[[ -9.1  16.6   0.3  -4.5]
 [-13.9  10.0  -4.7  -4.0]
 [ -7.1   9.7  -0.8  -4.1]
 [ -4.9  -1.0  -6.9  -4.3]
 [-11.5   7.8 -19.8 -10.1]
 [ -9.5  24.4 -19.9  -2.7]
 [ -6.1   0.0  -9.3  -5.6]
 [ -0.8  -6.5   0.9  -1.7]]
The top-right entry?
Answer: -4.5
The entry directly above the smallest entry: -19.8
The top entry of the column that holds the largest entry is 16.6
The entry just left of -4.5?
Answer: 0.3
The entry directly above -4.3?
Answer: -4.1
The minimum -> -19.9
The bottom-left entry -> -0.8
The entry directly above the largest entry -> 7.8
The entry directly above -7.1?
Answer: -13.9
The bottom-right entry?
Answer: -1.7
The entry directly below 24.4?
Answer: 0.0
The entry in the top-left corner?
Answer: -9.1
The smallest entry in the last column?
Answer: -10.1
The entry directly below the smallest entry is -9.3
The entry directly above -4.9?
Answer: -7.1
The entry directly below -11.5?
Answer: -9.5
The largest entry in the last row?
Answer: 0.9
The bottom entry of the column that holds the largest entry?
Answer: -6.5
The entry directly above 0.0: 24.4
The last entry of the largest entry's row: -2.7
The entry directly above -19.8?
Answer: -6.9
The entry directly above -1.7?
Answer: -5.6
